In the rows, 128 means zero.
The rows below come in pairs that one turn or mirror swaps. Which row does each named row swap with?
The rows were stretched afterwards, more along some directions than others.
K937: [150 144 154 142  85 149 115 152 147 153 127 120 149  95 125 149]
K805: [144 126 149 113 148 137 137 110 126 132 147 134 111 177 145 109]
K119: [139 131 131 137 104 127 139 117  82 127 152 124 138 112 146 118]
K307: [134 138 118 113 155 124 148 118 174 135 131 150 102 167 120  87]
K778: [140 131 148 112 141 142 131 108 124 141 146 128 120 163 138 118]
K874: [143 132 153 135 113 127 129 122 102 134  99 134 155  92 143 129]
K910: [112 138 151 109 130 152 109 119 127 142 104 153 127 126 117 144]
K303: [128 116 142 116 122 130 153 141 136 148 150 161 152 105 110 131]
K509: [127 117 136 136 176 112 132 158 128  90  91 119  83 138 148 135]
K964: [154 127 108 127 138 131 138 122 160 150 132 132 137 143 118  93]
K76: [129 154 160 115 113 131 153 166 157 132 125 117 114 101 156 142]
K694: [ 94 135 163 130 119 143 101 138 102 130  97 150 114 120 115 145]
K185: [144 132 125 142 118 138 112 133 148 156 109 130 153 123 107 123]
K177: [107 121 125 163 128 116  97 156  85 104 127 117 102 157 126 129]
K479: [146 117 150 134 121 113 133 112 120 150  93 145 145 114 130 135]
K372: [158 116 144 117 141 125 177 124 159 130 154 124 125 111 144 107]
K274: [141 116 139 136 132 122 125 118 104 124 162 116 118 174 145 110]
K847: [124 153 148 117 144 123 157 148 156 127 137 127  81 144 151 110]
K57: [148 127 105 126 142 131 136 120 161 146 128 132 136 148 112  96]
K891: [131 157 120 122  85 134 140 126 136 178 123 146 191 103 104 132]
K379: [128 141 117 118 157 125 142 118 162 136 131 141  97 165 118  90]
K168: [137 111 126 135 132 120 118 117  98 123 158 119 130 170 141 115]
K299: [131  90  85 112 128 110 157 122 111 116 176 142 150 117 113 124]
K335: [136 133 132 133  96 132 142 120  80 135 173 125 138 123 141 112]
K611: [110 109 124 130 158 103 131 116 121 119 101 143 137 147 116 127]
K836: [ 95 135 160 126 121 140 103 144 107 129  93 149 113 117 123 144]
K929: [125 153 121 120  83 131 144 131 132 180 137 153 198  98  98 135]
K731: [132 157 156 120 116 128 158 165 162 131 129 114 113 104 153 139]
K621: [109 136 152 115 132 153 107 124 120 141 104 147 123 128 112 144]
K388: [134 113 126 151 128 115 119 140  93 107 165 103 113 159 147 117]
K672: [120 141 127 120  99 110 160 152 131 149 156 143 179 103 120 127]
K538: [111 133 178 128 111 129 112 148 150 135 115 162 119 104 113 157]
K624: [130 118 136 138 150  96 131 129 125  98  85 135 117 117 149 140]
K975: [144 143 136 131  80 130 133 116 116 182 119 145 177 125 109 125]
K970: [124 155 152 122 137 122 153 150 158 125 136 121  81 137 149 117]
K113: [145 113  95 122  91 127 150 115  89 127 192 125 149 126 127 109]

Swapped with K970: K621
Swapped with K379: K778
Swapped with K847: K910

